In the rows, zero is written as 128.
One turn moves every row onto another: examples first, then more rows asked:
Z_183: [119 118 141 110 137 123 146 128 122 165 125 150 163 119 117 157 149  70
 161 128 149]
Z_948: [134 129 107  93 125 155 132  77 154 167 137 132 133 115 137 137 113 137
 110 116 140]
Z_141: [158 119 163 109 170 153 193  99 123 164 128 162 156 109 119 130 124 113
 146 132 149]
Z_266: [131 136 124 105  99 135 119  78 139 143 125 134 153 112 118 111  98 128
 111 132 122]
Z_265: [ 80 156 102 125 140 112 135 127 156 136 135 155 186 105 122 144 125 120
 140 128 145]
Z_984: [ 78 143 103 130 126 125 152 135 131 149 131 158 205 122 125 108 111 120
 140 116 131]
Z_929: [129 125 122  94 130 147 130  72 157 135 123 128 145 107 120 114 103 143
 125 126 152]
Z_260: [127 102 130 100 137 131 170 145 107 160 127 142 181 145 104 143 126  82
 130 118 132]
Z_181: [118 112 144  79 164 141 162 127 124 135 117 150 191 107 110 147 135  87
 148 127 144]
Z_877: [151 132 127 122 167 154 149 103 127 152 129 111 175 114 162 142 127 149
 159 100 136]
Z_241: [150 140 132 145 125 138 140 105 100 164 127 118 183 127 159 125 124 129
 156 103 108]
Z_132: [162 166 130  95 157 121 129  91 111 127 135 189 158 127 129 121 118 140
 138 127 135]
Z_103: [173 149 135 115 144 106 119 112 123 165 136 179 136 135 138 126 106 136
 135 129 134]
Z_31: [124 120 136  88 141 124 158 134 114 132 124 146 188 125  96 156 128  81
 129 131 127]
Z_738: [ 66 140 117 129 157 134 148 131 117 136 115 152 136 107 123 111 107 138
 153 133 134]
Z_813: [160 142 166 112 154 127 172  96 126 141 130 163 152 101 103 154 129 103
 133 148 134]
Z_591: [161 148 132 138 138 115 126 110 127 141 130 105 164 117 142 163 120 136
 142 120 116]
Z_949: [147 143 133 137 131 136 146 100  95 131 124 115 194 129 141 115 117 137
 154 107 112]
Z_610: [166 146 129 102 151 123 143 102 101 136 133 181 162 148 125  99 100 145
 132 121 134]
Z_759: [150 159 130 131 146 124 130  92 122 120 129 112 173 108 140 158 136 136
 154 118 124]
Z_696: [ 88 128  97 115 159 132 159 144 158 155 134 145 191 119 128 129 102 138
 129 113 148]
Z_187: [ 77 146  99 119 153 141 155 144 113 162 129 152 136 119 133 137 109 134
 120 125 108]
Z_238: [126 146 109 111  99 144 126  62 132 154 137 142 138 121 129 123 127 123
 126 120 138]
Z_130: [ 68 147 105 134 153 135 151 126 113 145 126 153 126 119 127 125 122 133
 153 127 137]
Z_729: [157 134 161 120 136 138 186 101  98 155 129 170 169 122 106 122 121  98
 131 137 118]
Z_836: [159 122 129 122 165 142 153 116 127 141 125  99 179 124 144 135 105 156
 145 104 131]
Z_307: [ 81 142  97 138 122 125 150 137 134 170 138 159 192 127 135 115 118 115
 144 113 135]
Z_502: [ 88 150  97 130 134 107 136 139 157 151 140 150 178 116 121 151 116 120
 127 126 139]
Z_994: [156 133 162 130 134 137 184  97 102 169 131 169 156 123 116 124 131  94
 146 136 129]
Z_995: [165 139 157 121 149 123 175 102 126 157 137 159 140 115 106 163 130  99
 130 143 138]
Z_230: [165 118 156 108 167 149 198 109 121 167 133 157 154 121 113 138 116 116
 127 130 139]
Z_536: [ 76 143 111 117 152 134 147 146 117 148 120 151 145 105 127 128  98 136
 121 134 101]
Z_150: [176 135 129 103 164 117 138 115 123 151 134 171 143 145 129 117  94 152
 127 122 145]
Z_663: [112 112 146  99 144 142 157 124 111 156 117 157 186 112 122 132 143  75
 167 122 145]
Z_92: [128 100 132 102 151 130 162 143 127 171 130 138 160 135 115 161 135  84
 144 120 152]
Z_440: [162 153 132  91 172 138 132  94 122 153 134 189 151 118 150 119 120 144
 148 116 146]
Z_29: [165 148 136 110 147 129 127 104 109 176 132 191 148 129 155 107 115 135
 149 118 134]
Z_410: [122 124 116 105 116 163 141  64 130 151 127 138 151 123 130  92 114 135
 138 112 151]
Z_692: [ 73 139 120 119 159 131 143 141 122 137 113 149 144  99 123 119  96 139
 138 138 117]
Z_227: [134 118 115  98 110 159 140  86 135 173 128 135 156 123 136 102  95 135
 108 114 123]
Z_985: [ 81 132  98 119 159 137 157 133 159 163 136 151 184 113 138 129 118 132
 147 110 159]
Z_374: [ 74 148  94 127 155 139 155 133 113 157 132 151 124 124 131 141 122 135
 135 122 126]

Z_132 turns into Z_440
Z_759 turns into Z_877
And these:
Z_994 turns into Z_995
Z_696 turns into Z_984
Z_536 turns into Z_692
Z_31 turns into Z_181
Z_266 turns into Z_929

One turn moves every row onto another: examples first, then more rows asked:
Z_700: [125 148 137 150 130 161 136 149 113 140 112 131  99 110 101 123 141 160]
Z_532: [129  98 135 118 121 149 132 122 129 153 131  91 101 171 139 165  98 141]
Z_515: [118 124 156 129 104 125 136 121 124 167 181 114 120 143 104 129 120  93]
Z_301: [119 125  99 135 144 136 148  99  99 125 127 107 141 145 111 133 158 132]
Z_345: [143 122 102 157 154 145 138 102 116 130 125  98 145 127  93 125 154 114]
Z_945: [116 133 115 131 134 136 109 113  80 168 133 126 106 117 108 101 140 119]
Z_598: [118 110 135 130 129 142 126 108 150 140 169 107 133 129  92 145 104  91]
Z_207: [ 95 126 148 107 115 166 127 102 133 157 156 110 130 140  95 129 123  93]
Z_267: [114  85 148 131 130 159 141 107 132 158 135  92 109 158 118 162  92 134]
Z_906: [153 112 119 155 119 163 159 127 133 156 138  96 133 172 137 164 107 118]
Z_53: [122 111 115 153 158 158 147 112 100 128 137  85 131 147 119 126 165 123]
Z_851: [122 144 106 138 145 150 119 115 100 125 141  87 143 153  92 120 152 112]
Z_30: [145 148 142 149 111 144 133 157 153 189 145 137 105 150  90 127 122 108]
Z_33: [120 108 119 104 148 125 107 114  94 161 141 134 117 147 118 114 130 130]
Z_379: [142  95 130 121 105 143 128 119 116 178 146  97 107 147 133 169 102 129]
Z_849: [127 101 147 155 135 156 145 129 147 175 108 111 114 156 132 150  84 130]
Z_543: [138 121 143 159 109 148 144 144 147 168 131 106 112 142 118 166  88 153]
Z_631: [123 142 123 118 115 170 143 135 151 147 149  74  83 161 100 130 133  92]
Z_553: [108 122 118 124 138 110 117 116 101 158 113 129 120 113 119 127 141 141]
Z_931: [131 108 114 127 141 117 107 103 110 164 117 108 121 103  99 125 146 120]
Z_527: [141  80 128 120 117 141 130 125 121 167 161 107 116 153 122 167 108 120]
Z_866: [122 143 118 150 149 143 155 123 107 122 133  92 134 171 121 106 139 126]
Z_528: [154 111 127 166 124 149 164 143 134 145 138  84 120 170 131 156 112 116]
Z_953: [109  99 133 129 148 132 106 120 101 170 129 126 116 111 117 125 144 137]
Z_275: [105 132 116 119 135 125  95 123 107 168 130 122 136 115  98 111 131 122]
Z_889: [140 141 124 168 148 130 124 134 134 144 104 103 113 107  81 129 136 141]
Z_184: [135 139 126 131 128 170 127 153 160 177 134 139 101 149 109 119 112  88]
Z_649: [118 153 153 130 115 158 127 142 146 186 109 129 109 135 110 113 116  88]
Z_686: [124 168 112 156 142 141 118 157 128 154 102 103 120 136  92 109 139 134]
Z_609: [144 128 122 136 125 138 124 141 168 184 115 125 109 129 112 131 112  85]
Z_94: [137 158 145 130 126 181 135 135 131 139 128  92  97 171  88 136 138  94]
Z_900: [141 108 126 142 130 158 146 128 139 160 117 106 116 181 149 157  97 130]
Z_911: [103 126 152 126 122 154 129 124 142 143 174 110 115 133 107 121  97  85]
Z_448: [118 158 114 155 137 157 125 137 111 155 121 119 101 122  76 108 140 153]
Z_412: [114 145 101 158 137 160 148 106  96 139 134 101 132 136 103  98 149 119]
Z_191: [142 146 125 139 106 156 158 130 139 159 165  88 108 173  92 133 147  99]
Z_277: [112 115 129 101 107 144 126 105 124 169 170 109 119 145 104 114  98 104]
Z_106: [123 134 127 170 154 152 135 154 133 154 100 108 106 129 100 125 151 156]
Z_157: [132 105 135 150 109 140 147 154 159 180 129 105 108 137 116 156  97 147]
Z_912: [118 117 126 118 121 145 124 113  81 155 127 124 110 108 131 118 151 126]
Z_164: [144 103 134 145 136 166 147 122 129 160 113  87  97 183 128 162 104 122]
Z_351: [110 147 119 139 137 134 133 149 141 164 107 113 101 140  95 109 130 173]
Z_599: [151 140 125 141 123 150 136 135 153 136 135  67  87 154  91 149 130  92]
Z_429: [116 107 143 143 123 148 140 129 148 155 129 108 120 162 138 159  83 149]
Z_56: [124 135 108 149 134 177 161 114 104 127 126 113 134 135 119 119 162 131]
Z_43: [149 150 117 139 124 172 151 128 129 137 150  84 107 183  94 121 116 103]
Z_804: [133 151 139 141 113 147 131 154 149 183 124 124  95 144 103 105  88 120]
Z_405: [127 153 113 158 151 132 140 140 118 133  98 118 109 133 100 133 146 156]

Z_429 turns into Z_532
Z_931 turns into Z_345
Z_267 turns into Z_164
And these:
Z_275 turns into Z_851
Z_700 turns into Z_912
Z_277 turns into Z_43
Z_412 turns into Z_448
Z_866 turns into Z_351
Z_53 turns into Z_106
Z_599 turns into Z_609
Z_379 turns into Z_906
Z_631 turns into Z_184
Z_207 turns into Z_94
Z_527 turns into Z_528
Z_515 turns into Z_191
Z_553 turns into Z_301

